0: ndarray[-0.14 -0.16  0.82 -0.90  0.37 -1.33  0.45 -1.66  0.48  0.07 -1.74 -0.52
        -1.84 -1.38 -1.32 -0.17 -0.13 -0.40 -0.89  0.65 -0.69  0.09 -0.64  0.73
         0.22 -1.35  0.43  0.01 -0.31 -0.38  0.79  0.63  1.17  0.47 -0.75 -0.57
        -0.92 -0.70  2.85  1.10  1.01 -0.41  0.31  0.63 -0.72 -1.75 -1.38 -0.89
         0.21 -0.16 -1.46 -0.09 -1.22  1.06  0.55  1.29 -0.32  0.25  0.99  0.24
        -0.69  0.51]
1: ndarray[-0.45  0.06  0.72  0.36  0.46  0.57  1.08  0.17 -0.06  0.38  1.77 -0.72
         2.50  1.01 -1.29  0.17 -0.25 -1.34  0.35  1.37  2.26  0.75 -0.23  0.10
         1.14  1.81 -2.67 -0.59  0.32 -0.13  1.03  0.17 -0.12 -0.03 -1.05  0.62
         0.37  1.39 -0.76 -1.34  0.67 -0.66 -0.62 -1.15 -1.77  0.65 -0.83  0.49
        -0.93  1.18  0.71  0.01 -0.18  1.34 -1.22 -0.11  0.19 -1.19  0.63  2.19
         0.51  1.51]
2: ndarray[ 0.48 -0.15  0.19 -0.89  0.30 -0.73  0.40 -0.47  0.64  1.53 -0.11  0.29
        -1.14  1.39 -0.69 -1.06  0.92 -0.08  0.59 -0.22  0.04 -1.47  1.59  2.65
         0.81  0.77 -2.79  0.95 -0.99  1.39 -1.33  0.05  1.25 -0.74  1.21 -0.19
         0.46  1.63  0.67 -0.63 -0.31 -0.86  0.33 -1.63 -1.44  1.46  0.89 -0.74
        -0.01 -0.67 -2.09 -0.58  0.57  0.00  1.15 -0.68  0.35  0.65  1.27  1.02
         0.37  0.45]
3: ndarray[-1.34  0.64 -0.55 -0.26 -1.13 -0.83 -0.87  0.04 -0.55  1.23  1.15  0.58
         0.37  0.34  0.71 -0.37  1.91  1.89 -0.82 -0.27 -1.37  1.72 -0.98  0.60
        -0.17  0.89 -0.28 -0.85 -1.48 -0.13  0.80  0.54 -1.60 -1.09 -0.12  0.80
         0.26  0.25  0.33  0.47 -0.36  0.59 -0.06 -0.23 -0.23  1.01  1.62  0.65
        -0.87 -0.31  0.38 -0.59  1.45  2.20 -0.78 -1.80 -0.98  0.77  0.81  1.19
         1.61 -0.75]
4: ndarray[ 1.90 -1.14 -0.18 -1.52 -2.43  0.26  0.07  0.28  0.31  1.56  1.16 -1.09
        -1.91 -0.34 -0.62  0.92  2.06 -1.04  0.65  0.78  0.82 -1.98  1.49 -0.67
        -1.03 -0.52  0.75 -0.07 -0.17 -0.23 -0.27 -0.59  0.40  1.73 -0.24 -1.04
         1.06 -1.18 -0.76  0.51 -0.06 -1.55  0.10  0.05  0.59  1.46 -0.86 -1.10
         0.14  0.97  1.21 -0.02 -0.34  0.15 -0.93  0.78  0.10 -0.42 -0.59 -1.07
        -2.49 -0.07]
5: ndarray[-0.04  0.14  1.70  1.28 -1.01  1.57 -0.95  0.81  1.92 -0.13 -1.06 -0.06
         1.11  0.30 -0.31 -0.55  0.06  0.73 -2.36 -0.14  0.65  0.02  1.39  1.29
        -0.77  0.41 -2.05 -0.42  0.70  0.06 -1.39 -0.42 -1.28  1.64 -1.96  2.02
         0.01  0.50  1.38 -0.67 -0.27 -1.08 -0.52 -0.62 -0.69  0.55 -0.02  0.32
         0.46 -0.84 -1.11 -1.73  0.43  0.59  0.37 -0.45 -0.29 -1.22  1.49 -0.91
         0.88 -0.82]
6: ndarray[-0.80 -0.03  2.52 -1.09 -0.16 -0.06 -0.26 -0.56  0.75  0.69  0.80 -0.06
         0.77  0.32 -1.03 -0.69 -0.35  1.32  0.73  0.44  1.02  0.64 -0.41 -0.97
         1.07  0.69 -1.12 -0.13 -0.61  0.47  0.89 -1.08 -0.54  1.45  0.82 -0.50
        -1.38  0.01  1.73 -1.40 -2.26 -0.71  0.11 -0.69 -1.33  1.54 -0.37 -1.17
        -0.68 -0.50 -1.15  0.26 -2.31  0.29 -1.15  1.43 -0.63 -1.31  0.74 -1.22
        -1.44  1.08]
7: ndarray[-0.07  1.31 -0.12  1.11 -0.43 -1.05 -0.43 -0.23 -1.10 -0.11  0.61 -0.42
        -1.57  1.13 -1.76  0.94 -1.13  0.47  0.26 -0.56 -0.94  1.78  0.43  0.44
        -0.73 -0.04 -1.41  0.65  0.74 -0.75  2.43  0.73 -0.95  1.15  0.03 -0.22
         0.60 -0.06 -0.61 -1.20  0.08  0.79  0.32  0.07 -0.92 -0.50 -1.84  0.86
         0.33  0.85  2.16 -1.36 -1.80 -0.79 -0.70  1.26  2.05 -0.72  0.16 -0.61
         0.99  0.41]
8: ndarray[ 0.39  2.01 -0.54 -1.44  0.13  1.32 -0.57 -0.14 -0.46  0.12 -0.87  0.49
        -1.01 -1.05 -1.59  1.77  0.27  0.95  0.56  1.39 -0.25  0.38 -0.11 -0.59
        -1.96 -1.09 -1.54  0.01  0.29  0.35  0.91  1.31  0.13  1.50  0.15 -1.02
        -0.77  0.32  1.51  0.98 -0.11  0.01 -0.08 -0.42  1.65 -0.58  0.24  0.16
         0.92 -0.86  0.64  1.80 -0.72 -1.94  0.28 -0.58 -1.14 -0.05  1.98  0.11
        -1.45  1.18]
9: ndarray[ 0.73 -1.22  0.54 -1.08  0.31 -1.53 -0.61  1.55  0.89  1.46 -0.67 -0.29
        -0.35  0.39 -1.87  0.46  0.71  0.28 -0.04  0.25  0.98 -0.93 -0.48  0.64
         2.30 -0.72  0.07  0.15  1.48 -0.50 -0.10 -0.94 -1.26 -0.91  0.15 -0.21
        -1.55 -0.23  0.85 -1.60 -0.72 -1.36  0.16 -0.30  0.56  0.94 -0.17  0.50
         0.68 -0.87  0.03 -3.27 -0.87  1.02  1.59  1.63 -0.28  0.07 -0.80 -1.57
        -0.86  0.27]
10: ndarray[-0.12  0.27  0.67  0.29 -1.43  0.18 -0.28 -0.29  0.30  0.86 -1.63  1.14
         0.79  0.55  0.32  0.82 -1.27 -1.20 -1.31  0.90 -1.81 -0.16  0.11  1.16
        -0.47 -1.25 -0.63 -1.59 -1.96 -1.72 -0.08 -0.98 -1.08  0.83 -0.73  0.21
         0.88  0.37  0.05 -0.63  0.27  0.93  0.36  1.78  0.03 -1.04  0.85  1.16
        -0.28 -0.05  1.15 -0.23  2.23 -1.08  1.95 -0.67 -0.34 -0.25  0.28 -0.82
         0.09 -1.61]
11: ndarray[-0.04 -0.45 -0.58 -0.56 -1.24 -1.57 -0.68  0.47 -0.92  0.80  0.81  1.07
         0.61  0.64  0.41 -0.07  1.72  2.13 -0.78 -0.38 -2.28  0.94 -0.26  0.70
        -0.71  1.01 -0.46 -0.59 -1.31  0.71  1.42 -0.33 -1.21 -0.33  0.51  1.77
        -0.88 -0.02  1.17  1.21 -0.89  0.53  0.38 -0.07 -0.08  0.78  0.95  1.18
        -0.65  0.22  1.33  0.55  0.47  1.59 -0.34 -1.73 -0.96 -0.42  0.98  0.74
         1.75 -0.06]
12: ndarray[-0.95  0.84  2.87 -0.59  0.93 -1.36 -0.01 -0.74  0.49  1.43  0.54 -0.45
         1.36 -0.99 -1.10 -0.57  1.27  1.37  1.00  0.48  0.97 -0.05 -0.77 -0.92
         0.82 -0.59 -0.61 -0.91 -1.10  0.49  0.84 -2.26  0.00  1.59  0.65  0.54
         0.13  1.03  1.88 -1.48 -1.32 -0.06 -0.71 -1.36 -1.64  0.41  0.43 -0.50
         0.11 -0.22 -0.33 -0.73 -1.81  0.03 -1.11  0.69 -1.38 -1.22 -0.88  0.01
         0.01  1.18]
13: ndarray[-0.14 -0.78  1.46 -0.13  0.63 -0.75  0.38  0.78 -1.10  1.49 -0.89  0.98
         0.05  0.19  0.87  1.06  1.00  0.08 -1.01 -0.08  1.78  2.06  0.70 -0.51
        -0.82  0.06 -0.76 -0.32 -0.37 -0.60  0.31 -0.96  1.34 -0.92 -0.93  1.43
         0.02  1.45 -0.46  0.58  2.09  1.55  0.95  2.01  2.13  0.30 -0.46 -0.19
        -1.72  0.38 -0.20  0.84  0.40 -0.02 -2.41 -0.05 -0.37  0.84 -1.32  0.68
        -0.21 -1.45]
14: ndarray[-0.58  0.07  2.34 -2.39 -0.25  0.68 -0.07  0.42  0.84  1.54 -0.93  2.13
         0.79 -0.16  0.11 -0.09  0.41  1.43 -1.12  0.36  0.09 -1.08  1.39  0.75
         0.23 -1.09 -1.52 -0.26 -1.79 -0.27 -0.15 -0.54  0.53  0.75 -1.89 -0.45
        -1.34  1.20  0.22 -1.72 -0.36 -1.06  0.31  1.40 -0.14  0.28 -1.23  0.30
         0.87  0.34 -0.66 -0.04  0.80 -0.50  1.11  2.00 -1.28 -0.81 -0.78  1.50
         0.05  1.01]

ndarray[ 0.42  0.34 -0.60 -0.46  0.75  2.00  0.16 -0.06 -1.04 -0.70 -0.35 -0.68
         0.74 -0.93  1.40 -0.47 -0.53  0.85  0.48 -0.75  1.50 -1.94  0.89 -0.79
         1.32 -0.94 -0.48  1.54  0.77  0.02  0.38 -1.76  0.08 -0.66  0.26  0.57
        -0.79  0.19  0.81  0.49  0.36  0.30  1.39  2.68 -1.73 -0.82 -0.30  0.90
         1.09  0.87 -1.75  1.25  0.12 -1.37  0.79  0.88  0.63 -0.64 -1.05  1.14
         0.66  0.25] -> 14 0 13
ndarray[ 1.27 -1.67 -1.02 -0.91 -0.02  0.88  0.70 -0.24  0.24  0.25 -0.81  1.59
        -0.91  1.96  0.05  0.65 -0.57 -0.69  0.37 -0.61  0.51  1.32 -0.06 -0.34
        -0.65 -0.09  0.58  1.02  0.92 -1.05 -0.64  0.11 -0.03 -1.20 -1.39 -1.70
         0.39 -0.10  0.92  0.05 -1.18 -0.02 -1.39  0.31 -0.91 -0.64 -0.14 -0.98
         1.65  1.45 -0.57  1.07 -1.15  0.04  2.96 -1.01  1.28  0.47  1.84 -0.48
         0.43  1.59] -> 0 8 2
ndarray[ 0.04 -1.31  0.68  0.72 -0.87  0.77  0.18 -0.80 -0.84  0.91 -0.76  1.58
         1.57 -1.03  0.38  0.20  1.09 -0.57 -0.70 -1.15 -0.50 -0.17  0.10  1.03
        -0.05  2.54  1.65 -0.35  1.79  0.40 -0.24  0.74  1.67 -1.45 -0.33 -0.69
         2.03 -1.10 -0.25  0.18  0.11 -0.71  0.98  0.14  0.58 -0.46  0.61 -0.81
         0.11  0.05  0.18 -0.70  1.96 -1.96 -0.37  0.14  0.90  2.02 -1.20  0.79
        -1.59 -1.28] -> 13 10 4
ndarray[-1.34 -2.22 -1.22 -0.06  2.15 -0.66 -0.72  0.08 -0.02  1.60  1.03 -0.32
        -0.94 -0.05  0.67 -0.30  1.24  0.21  0.20  0.45 -0.61 -0.20 -0.91  0.60
         0.81  1.13 -0.98 -0.13  0.55 -1.10 -0.24 -0.80  1.01  0.62  0.71  0.96
        -1.22  0.37 -2.03 -0.30 -1.76 -0.57 -1.92  0.38  0.62  0.26 -0.40 -0.81
        -0.54 -0.88  0.33 -1.17 -0.71 -0.76 -0.04  0.41  0.78  2.62  2.17 -1.44
         0.62 -1.29] -> 9 2 3
ndarray[ 0.21 -0.41 -0.47  0.29  0.25 -1.67  1.01 -0.65 -0.69 -0.51  1.01 -0.24
         0.14 -0.45  0.05  1.46 -0.37  0.39 -0.88 -0.89 -1.09 -0.95 -1.21 -1.10
        -1.47 -2.53  1.85 -0.90 -0.39 -1.27 -0.20  0.87 -0.10  0.53 -1.52  1.01
         1.30 -1.21  0.37  0.38  2.48 -0.45 -0.65 -1.82 -0.68 -1.40 -0.24  0.99
        -0.34  0.14  1.31 -0.69 -0.49  0.99 -1.16  0.16 -2.25 -0.61 -0.60 -0.41
        -0.34 -0.66] -> 0 10 3
ndarray[-0.78 -0.63 -0.47  1.07 -2.03  0.33  0.79  0.48  0.24 -0.03  0.58 -0.78
        -1.14 -0.14 -0.11 -1.36 -0.03 -0.63  0.51 -0.33 -0.63  0.04 -2.77 -1.08
         0.03  0.68  2.57 -1.34  0.00  0.64 -0.82  0.95 -2.57 -0.27 -0.46  0.60
         0.07  0.87 -0.27 -1.74  0.22  1.81  0.76  0.84 -0.63  0.25  0.43 -0.34
         0.17  0.89  1.38  0.37 -0.09 -0.17 -1.04 -0.46 -1.04 -0.07 -0.29  1.32
         0.68 -1.07] -> 3 11 10
ndarray[ 0.06  1.79 -0.65  0.91 -2.46  1.15  0.25 -1.10  0.17 -1.37  1.21  1.07
         0.22 -1.09 -0.41  0.37  0.46  1.94  1.46 -0.27 -0.20  0.33 -0.16 -1.01
        -0.92  0.02 -0.19 -0.72 -1.60  0.80  0.47  0.40  0.61 -0.47 -2.30  0.88
         0.32  0.67  0.09  0.08 -0.59 -1.83  0.59 -0.80 -0.68  0.70 -1.09 -0.10
        -0.46  1.06  0.41  2.18  0.18  0.33  1.23 -0.34  0.69  0.64 -1.03  0.57
        -2.35 -0.05] -> 8 4 3
ndarray[-1.14 -0.45  0.34  1.19  0.97  1.38  0.24  1.12  1.30 -0.88 -1.01 -0.20
         0.52  1.39  2.42 -0.91 -0.76  1.11  0.78  1.25  0.84 -0.53 -0.54 -0.14
         0.21 -1.51 -0.18  0.37  0.99 -0.72 -0.71  0.59 -0.07 -0.22 -0.38  1.17
         1.01 -0.21 -1.59 -1.70  1.57 -0.03 -2.03  0.66 -0.44  0.86  1.48  0.46
        -1.06  0.47 -0.57  0.24  0.45  1.25 -0.47  0.40  2.20 -0.47 -0.97 -1.51
         0.00 -0.24] -> 5 1 10
ndarray[-1.42  1.52 -0.88  0.11 -1.24  0.24 -1.08  0.35 -0.64  0.20 -0.56 -0.56
         0.29  1.03 -0.26 -1.08 -0.02 -0.30 -0.95  2.03  0.77  0.36  0.89 -1.46
         0.19 -0.03  0.55 -0.60  0.83  1.78  0.80  0.38 -1.75  0.16 -2.07 -1.64
         0.29 -0.25  1.15 -0.12 -0.75  1.91  0.29 -1.32 -0.89 -1.11  0.52  2.06
         0.38 -0.88  0.38  0.11 -1.75  0.02  0.10  0.51  1.60  0.43  1.07  1.72
         1.36  0.71] -> 7 8 3
ndarray[-1.55  0.63  0.50  0.12 -0.31  0.14  1.18  0.76 -1.29  1.10  1.38 -1.06
         0.70  0.33 -0.59 -0.24 -0.52  0.21 -0.38 -0.40  0.33 -0.50  1.36  1.43
        -1.80 -0.81  0.67 -0.51  1.09 -0.54  0.08 -0.15  1.41 -2.22  1.25  0.49
         0.51  0.36  2.21  1.21  2.79 -0.34 -0.83 -0.67  0.48 -0.71  1.01 -0.60
        -2.15  0.10  0.28 -0.86  0.61  1.51 -0.30 -0.28 -0.01 -0.75 -1.32 -0.10
        -1.68 -1.27] -> 13 3 0
ndarray[-1.35 -0.46  0.96  0.31 -0.66  1.59  0.60 -0.27  0.71 -0.58  1.51 -1.17
         1.64  0.02 -1.01  0.17 -1.04 -0.25  0.29  1.77  2.13  0.27 -0.39 -0.04
         1.20  1.24 -2.97 -0.03  1.14 -0.46  0.94 -0.56 -0.16  0.09 -0.48  0.61
         1.03  1.53 -0.71 -1.10 -0.46  0.16 -0.49 -0.92 -1.75  1.13  1.12 -0.73
        -0.20  0.92  0.16  0.31 -0.95  1.60 -0.96 -0.96 -0.91 -0.79 -0.23  1.64
         1.07  0.88] -> 1 12 6
ndarray[-0.31  0.45 -0.26  1.75 -0.41  0.05  0.63  0.00  0.46  0.45  0.27 -1.24
        -0.75  0.30 -0.28 -2.49  0.54 -0.48 -0.08 -0.23  0.33 -1.24 -3.70  0.40
         0.35  0.51  1.48 -1.30 -0.34  0.88 -0.91  0.40 -2.13  0.22 -0.81  1.00
        -0.13  1.52 -0.25 -1.25  0.41  1.51  0.02 -0.27 -0.31  0.30  1.28 -0.33
        -0.16 -0.16  1.56 -0.19  0.09 -0.26 -1.19  0.95 -1.27 -0.44 -0.69  1.08
         1.06 -0.96] -> 3 12 11
ndarray[ 0.70 -1.14 -1.57  0.30  0.00  1.94  0.58  0.24  0.95 -0.08 -0.10  0.42
        -2.19  0.83  0.84  0.62 -0.61  0.50 -0.04 -0.90  0.45  0.26 -0.45  0.10
        -0.33 -0.16  0.42  1.56 -0.22 -2.09 -0.19  0.44 -0.28 -1.53 -1.50 -1.77
         0.18  0.93  1.44 -0.51 -0.76  0.08 -1.49  0.41 -1.54 -1.03 -0.05 -0.38
         1.36  0.99 -0.77  0.29 -1.25 -0.11  2.45 -1.09  0.73 -0.61  1.52 -1.41
         0.17  1.09] -> 0 8 7
ndarray[ 0.77 -0.77 -1.31  0.43  1.33  0.16 -0.89  0.28  0.04 -0.83  0.51 -0.87
         0.51  0.73 -0.42  0.70 -0.73 -0.32 -0.33 -0.72  1.04  1.77 -0.44  0.75
        -0.48  0.25  0.62  1.15  0.86  0.05  0.84  0.63 -1.52  1.62  3.02 -0.16
        -0.29  0.53 -0.37  1.51  0.38  0.73 -0.90 -0.65  2.19 -0.82 -2.05 -0.50
         0.11  0.25  1.08 -0.06 -0.21  0.28 -0.54 -1.69 -0.90 -0.25  0.21 -1.63
         2.21  0.86] -> 7 11 8
ndarray[ 1.33  0.94  0.06 -0.85 -1.04 -0.59  0.09  1.51  0.03  2.71 -0.29  1.48
        -0.39  2.01  0.56 -0.02 -1.26 -0.59 -1.18 -0.54 -0.72  0.33  1.49  0.77
        -1.43 -1.80  0.00 -0.66  0.26 -1.17 -1.12  0.52 -1.09  0.61  0.49 -0.63
        -1.02 -0.79  0.27  0.16 -0.92  1.06 -0.07 -0.07  0.72 -0.91  2.89  0.03
        -0.76  0.13 -0.89 -0.20  0.00  1.20  0.68  1.05  0.69  0.48 -0.26 -0.69
         1.29 -0.48] -> 10 3 11
ndarray[ 0.74  0.92  0.54 -1.06 -0.09  0.63  1.41 -0.12 -0.07  1.56  0.98 -0.40
        -1.76 -1.15  1.17  0.09  1.40  0.76 -0.93 -1.57 -0.88 -2.64 -0.30 -0.47
        -0.53 -0.96  0.43 -0.47 -0.03  0.04 -0.50 -0.75  1.86  0.70 -0.35  2.49
         2.17 -0.51 -0.41 -0.85  0.34 -0.81  0.74  0.06  0.47  1.50  0.80  0.86
         1.05 -0.64 -0.39 -1.22 -0.06  0.94 -1.10  0.22 -1.81 -0.23 -0.57 -0.91
        -0.45  0.60] -> 4 12 14
ndarray[-0.23 -0.83 -0.94  2.15 -0.75 -1.09  1.18  0.19  0.36 -0.04  0.22 -1.69
        -1.31 -1.13 -0.56 -1.86  0.68  0.50  0.22  0.52  0.66 -0.88 -2.99 -1.29
         0.02 -0.90  1.17 -0.93 -0.77  0.77 -0.29 -0.06 -1.54 -0.39 -0.97  1.45
        -0.08  0.93 -0.60 -1.18  0.04  0.68 -0.89 -0.65  0.04 -0.12  1.36  0.48
        -0.34 -0.21  1.90  0.18  0.19 -0.05 -1.75 -0.57 -1.55 -0.28 -0.51  1.37
         0.54 -0.80] -> 3 11 12
ndarray[ 1.32 -0.40  0.02 -0.49  1.52  2.73  1.25  0.76 -0.23 -0.16 -0.99 -0.73
         0.88 -0.55  1.77 -0.38 -0.12 -0.51  0.21 -1.09  0.76 -1.25  0.92 -0.73
         0.89 -0.33 -1.81  1.70  1.30  0.38  0.85 -1.33  0.04  0.07  0.72  1.07
        -0.62  0.35  0.23  0.89  0.29  0.99  0.09  1.89 -1.18 -0.96 -1.10  0.57
         1.15  1.09 -2.22 -0.39 -0.24 -0.73  0.28  0.89  0.23 -0.75 -1.24  1.18
         1.43 -0.57] -> 14 13 5
ndarray[-0.35  0.27 -0.04  0.49  2.44 -1.00 -0.39 -0.52 -1.02  0.08 -0.10  0.47
        -0.58  0.31 -0.76 -0.13 -0.59  2.68  0.72 -1.34 -0.65  2.25 -1.07 -0.62
         0.68  0.18  1.02  0.65 -1.65  0.31 -0.62  0.90 -0.19  0.22 -0.15  0.69
         0.72  1.58  1.17 -1.67 -0.79 -0.35 -1.24  1.07 -0.94  0.35 -0.63  1.09
        -1.10 -0.24 -0.68 -1.39  0.26 -0.67  1.33 -0.50  0.57  0.72  0.25  0.47
         1.72 -0.65] -> 3 7 11
ndarray[ 0.33 -0.07 -0.53 -1.63  1.20  2.73  0.93  0.82  0.40 -1.38 -0.77 -1.36
         0.31 -0.14  2.07 -0.33 -0.16  0.40 -0.04 -0.17  0.26 -1.91  1.49 -0.30
         1.74 -1.37 -0.60  1.11  1.36 -0.13  0.03 -1.15  0.35  0.11  0.55 -0.19
        -1.67  0.64  0.52  0.43 -0.24 -0.08  0.99  1.80 -1.02 -1.48 -0.25 -0.40
         1.19  1.16 -1.81 -0.45  0.58 -1.07  0.66  1.68 -0.28 -0.68 -0.57  0.32
         0.07  0.86] -> 14 0 9
ndarray[-0.33 -0.42  1.41  0.07 -0.82  1.14  1.38  0.08  0.96 -0.06  2.36 -0.17
         0.80  1.21 -1.25 -0.01 -1.57 -0.60  0.60  1.41  2.13  0.75  0.49  0.46
         1.04  1.70 -2.54 -0.26  0.09 -1.59  0.39 -0.14  0.21  1.52 -0.33  0.91
         0.18  1.10 -1.23 -1.48 -1.04 -0.10  0.54 -1.72 -1.05  0.45  0.51 -0.37
        -0.60  1.03  1.43 -0.21 -1.28  1.11 -0.88  0.42 -1.14 -1.43  0.56  0.65
         0.33  1.02] -> 1 6 12
ndarray[ 1.28 -1.40 -0.30 -0.24  1.04  1.45 -0.04 -0.97 -1.06 -1.31 -0.67  1.41
        -1.06  0.05 -0.09  0.32 -2.79 -1.23 -0.97 -0.70 -0.31  0.10  0.38 -0.93
        -0.67  1.18  0.48  1.55 -0.51 -0.59 -0.71  0.39 -0.58  1.70  1.64 -0.44
        -1.46 -1.54 -1.94  1.05 -2.23 -0.03  0.07 -0.32 -0.33  0.80 -0.35  0.78
         0.71 -0.47  0.10 -1.79 -1.01 -0.38  0.28  0.51 -0.78 -0.35 -0.09 -1.20
        -0.07  0.36] -> 7 6 9
ndarray[-1.16 -0.62  0.95 -0.09 -0.33  0.31  1.31 -0.51  0.31 -0.55  1.02 -0.70
         1.57  0.87 -1.08  0.05 -0.04  0.73  1.11  1.87  2.09  0.45 -0.05  0.57
         1.11  0.49 -2.08 -0.97 -0.27 -1.78 -0.82 -0.70 -0.29  0.50 -0.66  0.34
         0.67  1.32 -1.72 -1.31 -0.25 -0.23  0.16 -1.55 -1.22  0.71  0.65 -0.12
        -0.76  1.48 -0.35  1.01 -0.63  1.45 -1.17 -0.69 -0.95 -0.71 -0.15  2.75
         0.26  1.13] -> 1 12 6
ndarray[-0.97 -0.48 -1.01  1.34  1.34 -0.98 -0.16 -0.83 -1.79  0.68 -0.62  0.84
         0.30  1.14  1.26 -0.36 -0.72 -0.70  0.11  0.09 -0.29  0.57 -0.75 -1.01
         1.04 -1.18 -1.06  0.76 -0.56  1.21 -1.79  0.81 -0.01  0.91  0.83  0.55
        -0.64 -1.83 -1.12 -1.77 -2.10 -1.46 -1.02 -0.21  0.83  0.64 -0.31 -0.91
        -0.61 -1.66 -1.54  0.57  0.20 -0.85  0.26 -0.73 -0.61  2.52  0.81 -0.38
        -0.06  0.02] -> 2 6 3
ndarray[-0.36 -0.46  0.34 -0.25 -0.60  1.25  1.01  0.49  1.30 -0.36  1.76 -1.09
         1.16  1.63 -0.74 -0.18 -2.31 -0.68  0.73  1.68  2.58  0.98  0.36  0.78
         0.77  1.04 -3.03 -0.25 -0.15 -1.13  1.36 -1.25 -0.16  0.87 -0.15  0.05
        -0.24  1.46 -0.79 -0.10 -1.23  0.60 -0.28 -0.33 -0.96  0.66 -0.36 -0.70
        -0.71  0.33  0.95  0.48 -1.70  0.91 -0.92 -0.36 -0.07 -1.27  0.32  0.29
         0.68  1.51] -> 1 6 7
ndarray[-1.10  0.65 -0.75  0.60 -1.27 -0.52  0.46 -0.71  0.03  0.86 -1.28  0.55
         0.84  0.76  0.10  1.25 -0.01 -0.54 -0.56 -0.13 -2.36  0.02 -0.15  1.45
        -0.61 -0.73  0.02 -0.46 -1.51 -0.69  0.23 -0.68 -0.93 -0.13 -1.05  0.56
         1.19  0.20  0.95 -0.35  0.96  1.45 -0.75  2.08 -0.06 -0.79  0.86  2.00
        -0.50  0.03  0.41  0.14  2.27 -0.76  1.60 -0.50  0.90 -0.47 -0.18  0.48
         0.09 -1.66] -> 10 3 11
ndarray[-0.51  0.55 -1.63 -0.86 -1.99  0.23 -0.16  0.33  1.06 -0.61  0.06 -0.45
         0.64 -0.75 -1.86  0.24  0.57  0.78 -0.33  0.27 -0.10  0.21  1.58 -0.12
         1.21  0.09 -0.41 -0.32  0.91  0.35  0.24 -1.31 -0.63  0.83  0.66 -0.58
        -1.44 -0.56 -0.51 -0.24 -1.47  1.31  1.42  1.33  0.29 -1.16 -1.82 -0.56
         0.53  0.73  0.81  2.00 -0.46  0.84  0.00 -0.54  2.78  0.79  0.87 -1.03
         0.09 -0.02] -> 7 8 4
ndarray[ 0.33 -0.13 -1.52 -0.32  0.37  0.02  1.13 -0.36  0.31 -0.70 -0.31  0.48
        -1.63 -0.03 -0.28  0.80  0.99  1.76 -0.02 -1.85  0.15  0.44  0.36 -0.01
        -0.88 -0.52  1.30  1.30  0.27 -0.67 -0.18  0.18  0.61 -0.90 -0.69 -1.65
         1.49  0.29  0.77  0.74  0.16 -0.05 -2.15 -0.54 -0.80 -1.19 -0.60 -0.17
         2.07  1.17 -0.73  1.65 -1.58  0.96  2.20 -1.04  1.35 -0.44  0.96 -0.08
         0.02  1.46] -> 0 8 7
ndarray[ 1.84  0.70  0.41 -0.21  0.25 -1.20  0.41  1.80 -0.15  1.96 -0.51  1.12
        -1.19  2.98  0.47  0.56 -1.73 -1.37 -1.10 -0.62 -0.07  0.55  1.18  0.93
        -1.26 -1.35  0.09  0.31  0.35 -0.35 -0.76 -0.33 -0.38  0.34  0.46 -0.94
        -1.16 -0.34  0.43  0.50 -1.06  1.09 -0.61  0.39  0.70 -1.51  1.82  0.84
        -0.91 -0.71 -0.71 -1.02 -0.77  1.56  0.26 -0.59  0.83  0.54 -0.59 -1.09
         1.14 -0.01] -> 10 9 7
ndarray[-0.80 -0.37 -0.44  1.76 -0.68 -0.80  0.97  0.54 -0.22 -0.18  0.68 -1.80
        -1.17 -1.00  0.07 -1.31  0.25  0.70 -0.19 -0.42 -0.22 -0.32 -3.42 -0.47
         0.41 -0.33  1.56 -0.78 -0.35  0.48 -0.99  0.55 -1.17  0.00 -0.09  1.40
         1.23  1.78  0.02 -0.45  0.32  0.37 -0.76  0.85 -0.05 -0.63  0.70  0.40
         0.06  0.42  1.56  0.04  0.68  0.49 -1.53 -0.74 -1.57  0.41 -0.53  1.46
         0.88 -1.21] -> 3 11 10
ndarray[-0.69 -1.79  1.39  0.18  1.44 -1.54  1.57 -0.40 -1.95  1.46  0.07 -0.03
        -0.79 -0.70  0.61 -0.75 -0.56  1.05 -0.94 -0.70  0.56 -0.26 -0.19  0.03
         0.44 -1.17  0.75  2.01  0.71 -0.14 -0.55 -1.34 -0.05 -0.26 -0.64  2.70
         1.15  0.12 -0.66 -1.58 -1.16 -1.25 -0.08  0.29  0.87 -0.56 -0.25 -1.20
         0.60  0.34 -0.75 -2.29  1.25  0.33  0.11  0.79  0.75 -0.53 -0.80  0.22
        -0.20 -1.21] -> 9 13 12
